Turns in one plane each, and the order they were made in; the first pair answered:
turn z_119:
49 51 22 14 -21 79 11 -46 |-> 4 70 9 28 -50 54 -11 -62
4 -12 5 -17 11 7 4 18 |-> 19 -10 -10 -22 -4 -3 -4 0
21 -17 -13 -8 8 3 -1 21 |-> 9 -9 -30 -5 -9 -8 -14 3
-63 -25 12 0 -14 -15 -39 64 |-> 12 -48 23 -30 24 20 -10 73
turn z_287:
25 8 -49 14 11 3 -31 51 |-> 14 6 -45 14 9 -17 -50 33
12 -3 -59 32 24 46 -1 6 |-> -13 -10 -66 38 7 25 -32 -12
-40 16 16 -16 -43 -10 -5 -2 |-> -28 3 40 -32 -33 -10 -13 -5
turn z_368:
42 28 38 -4 31 -5 10 -54 |-> 5 16 4 42 53 -13 -11 -49
2 -3 -15 0 -5 -3 -3 8 |-> 11 -3 -11 -6 -12 -1 -2 4
-7 -11 3 3 -33 2 -6 47 |-> 10 -11 12 -3 -25 15 13 51
Pairs:
Between the rows of a pair lie 2 to 4 turns.
-65 -10 55 -48 18 -26 -44 9 |-> -16 -44 28 -15 88 9 -35 26 -> z_119, z_368
31 11 -21 34 -5 14 21 18 |-> 9 9 -31 38 -21 -18 -16 -18 -> z_119, z_287
-36 2 26 0 -17 -6 -12 0 |-> 9 -12 35 -23 6 5 -3 -7 -> z_287, z_119
-9 36 29 -4 -25 18 47 -16 |-> 28 15 41 -23 -7 24 38 -18 -> z_287, z_287, z_119, z_119
-21 -38 11 -40 0 -23 -50 53 |-> 5 -16 8 -29 10 23 18 86 -> z_368, z_287
-44 18 34 2 -20 -28 -2 -21 |-> -29 15 41 7 12 12 38 24 -> z_119, z_287
-27 22 -10 9 -28 -18 -13 -57 |-> 39 11 -15 9 20 42 48 -9 -> z_119, z_119, z_287, z_119
-10 -31 -9 -33 -5 -39 -75 32 |-> -18 9 -54 -10 -40 -42 -55 20 -> z_287, z_287, z_119, z_119
-23 34 -9 10 8 20 -16 50 |-> -25 38 7 -23 -24 2 -26 35 -> z_368, z_287
57 -4 37 -18 51 9 31 -72 |-> -38 -11 6 67 78 -16 -9 -41 -> z_368, z_119
34 25 0 20 -20 44 75 -3 |-> 1 38 -41 32 -64 5 32 -37 -> z_119, z_368, z_368
-35 0 21 -26 -30 -21 -28 -2 |-> 7 -6 40 -35 -1 15 23 30 -> z_287, z_287
-2 27 -7 -39 -65 -31 -30 -88 |-> 83 -6 42 -70 6 27 25 -37 -> z_119, z_119, z_119
-27 -4 55 -29 -8 -14 -15 -4 |-> -8 8 27 15 27 31 36 32 -> z_368, z_287
-56 -18 -13 8 -17 -17 -28 18 |-> 42 -42 -15 -28 21 21 -1 19 -> z_119, z_119
